x =
[[151 109 136 132 127 125 137 134 108 138 138 135]
 [155 114 133 138 118 108 140 146 107 123 149 136]
 [140 136 110 142 140 130 146 138 119 119 123 121]
 [146 127 139 143 142 127 119 138 136 108 129 145]
 [117 127 121 126 100 121 120 138 147 136 139 125]
 [130 132 128 127 129 124 138 151 118 122 133 122]
 [142 116 143 134 132 124 136 136 118 121 118 133]]
Indices start at 0.
The entry just left of 116 -> 142
The entry in row 0 and column 2 is 136
The entry in row 1 and column 0 -> 155
The entry in row 1 and column 2 -> 133
Read off the entry just left of 137.
A: 125
The entry at row 2, column 0 -> 140
The entry in the top-left corner: 151
The entry at row 2, column 1 -> 136
Read off the entry in the top-right corner.
A: 135
The entry directly above 120 is 119
Read off the entry just right of the smallest entry.
A: 121
Read off the entry at row 0, column 1.
A: 109
Read off the entry just right of 147.
A: 136
Read off the entry in row 2 and column 2.
A: 110
Read off the bottom entry of the column that holds the smallest entry.
A: 132
Read off the entry directly above the smallest entry.
A: 142
The entry just right of the largest entry -> 114
The smallest entry -> 100
The bottom-right entry -> 133

[115, 112, 121, 149, 103]
The entry just right of the centre entry -> 149
Read off the entry just left of 121.
A: 112

Questions about the grid below. Indices start at 0.
1) Report the entry at row 2, column 0.
2) Report the entry directly below the largest entry.
3) Report the entry in row 0 and column 1.
4) Report the entry just left of the smallest entry.
5) Report the entry directly below the smallest entry.
6) Report the top-left entry.
7) Report the entry directly above the largest entry.
8) Report the bottom-left entry.
[[125 127 125 128 137 135 136 122 132 122 126 127 125 121 122 126]
 [125 126 116 126 131 126 127 127 125 133 123 135 131 125 127 126]
 [131 133 127 131 136 116 124 136 117 126 121 134 138 128 128 140]
 [125 121 115 134 136 121 132 119 117 121 135 127 132 125 126 133]
 [128 112 114 121 119 131 129 123 134 139 130 132 126 132 124 118]
 [131 121 131 134 133 132 122 126 130 122 129 127 136 131 129 138]
 [132 125 127 135 126 115 116 128 116 123 135 124 142 137 135 146]
 [135 117 120 125 119 130 115 122 144 136 130 125 135 133 121 121]
 [123 109 113 127 143 127 156 123 119 121 130 138 118 121 114 121]
 [140 111 123 127 129 119 130 126 136 125 133 128 133 133 111 125]
 [124 149 135 130 115 121 117 139 116 144 126 129 128 132 145 128]
 [136 140 131 122 150 126 136 146 120 117 104 143 116 114 110 121]
 [115 113 119 134 129 138 140 120 116 137 135 130 129 132 139 139]]
1) 131
2) 130
3) 127
4) 117
5) 135
6) 125
7) 115
8) 115

Questions about the grid below.
1) What is the second largest entry?
2) What is the first entry in reading order?
3) What is the third largest entry?
4) What is the last entry in the row that holds the smallest entry?
5) What is the last entry, reading row by row?
6) What is the 5th entry from the end, reading row by row?
7) What is the entry just right of the largest entry?
8) What is the top entry of the column that holds the smallest entry?
[[130 123 135 114 124 119 133 126 130 128 133 128 118 129 118]
 [116 121 124 117 118 114 121 136 120 140 126 120 133 121 129]
 [113 146 136 106 130 120 122 122 122 139 129 132 107 123 140]
 [128 122 120 128 122 125 127 125 121 120 125 123 129 121 122]
 [136 133 115 126 136 138 133 124 131 129 119 138 116 118 132]
 [125 124 124 130 123 124 124 126 124 127 130 121 129 129 128]
 [111 137 133 115 131 120 122 131 125 140 124 129 114 126 139]
 [131 136 119 127 139 137 135 127 131 133 121 139 114 118 137]
 [130 125 135 114 130 124 128 131 138 135 122 136 123 132 120]
 [111 126 138 125 138 121 143 145 125 125 118 134 109 115 128]
 [131 114 111 130 116 125 123 121 118 113 122 118 134 119 114]
 [119 134 124 137 126 130 122 124 116 122 129 122 132 119 137]
 [137 136 115 116 113 124 111 113 119 136 139 118 136 138 128]
 [128 117 130 127 119 123 122 123 126 116 126 122 137 127 114]
 [144 133 109 117 111 125 114 109 118 128 139 117 132 140 121]]
1) 145
2) 130
3) 144
4) 140
5) 121
6) 139
7) 136
8) 114

M =
[[109 128 155 127]
 [131 127 118 128]
 [127 129 135 126]
 [136 128 118 127]
 [120 128 146 127]
 [126 127 126 128]
 [117 127 133 128]]
Indices start at 0.
Find the top-right entry.
127
The bottom-left entry: 117
The entry just left of the largest entry: 128
Find the entry in row 0 and column 2.
155
Find the entry at row 0, column 0.
109
The entry in row 2 and column 0: 127
The entry in row 2 and column 1 is 129
Find the entry at row 2, column 2.
135
Find the entry in the bottom-right corner.
128
The entry just right of 117 is 127
Find the bottom entry of the column that holds the largest entry.
133
Find the entry directly below the largest entry.
118

arr =
[[126 123 123 129 130 117]
 [127 142 137 128 118 130]
 [139 140 121 128 124 136]
 [130 117 124 127 134 140]
 [131 125 117 130 127 125]
 [143 125 121 130 133 115]
 [122 142 122 126 122 118]
 [121 134 123 126 124 123]
 [133 120 125 130 128 100]]
The entry just right of the largest entry?
A: 125
The 1st entry in reading order -> 126
The first entry in the row that holds the smallest entry -> 133
The last entry, reading row by row -> 100
The second entry on the diagonal from the top-right corner -> 118
The top-right entry is 117
The second smallest entry?
A: 115
The maximum?
A: 143
The fourth entry from the end, reading row by row is 125
The third entry on the diagonal from the top-right corner -> 128
The entry directly above the largest entry?
A: 131
The entry just left of 100?
A: 128
The largest entry in the last column -> 140
The smallest entry in the first column?
A: 121
The second entry on the main diagonal?
A: 142
The entry just left of 115 is 133

m =
[[130 120 124 129 131 129 125 126 128 129 121 132 123 129]
 [125 128 120 125 132 128 128 128 127 131 118 139 121 127]
 [126 127 120 125 132 129 128 127 127 130 120 139 122 127]
 [126 129 120 125 132 129 128 128 126 131 121 139 121 123]
 [134 119 120 101 137 131 136 152 124 132 117 130 119 144]
 [135 123 122 106 144 132 132 153 129 126 120 132 119 142]
 [136 125 126 106 144 133 131 149 133 126 121 135 116 139]
 [129 130 128 118 142 141 134 130 130 135 118 134 117 133]
 [129 131 123 123 137 135 128 132 129 140 121 136 119 128]
 [142 132 128 116 143 135 136 135 128 131 119 137 116 138]]
Indices start at 0.
The entry just right of the largest entry is 129
The entry at row 2, column 0 -> 126
The bottom entry of the column that holds the smallest entry: 116
The entry directly above the largest entry -> 152
The entry just left of the largest entry is 132
The entry in row 0 and column 2?
Answer: 124
The entry in the top-right corner?
Answer: 129
The entry at row 0, column 0?
Answer: 130
The entry in row 2 and column 2?
Answer: 120
The entry directly above the smallest entry: 125
The entry at row 0, column 1?
Answer: 120
The entry at row 1, column 0 is 125
The entry in the bottom-right corner?
Answer: 138
The entry in row 1 and column 2?
Answer: 120
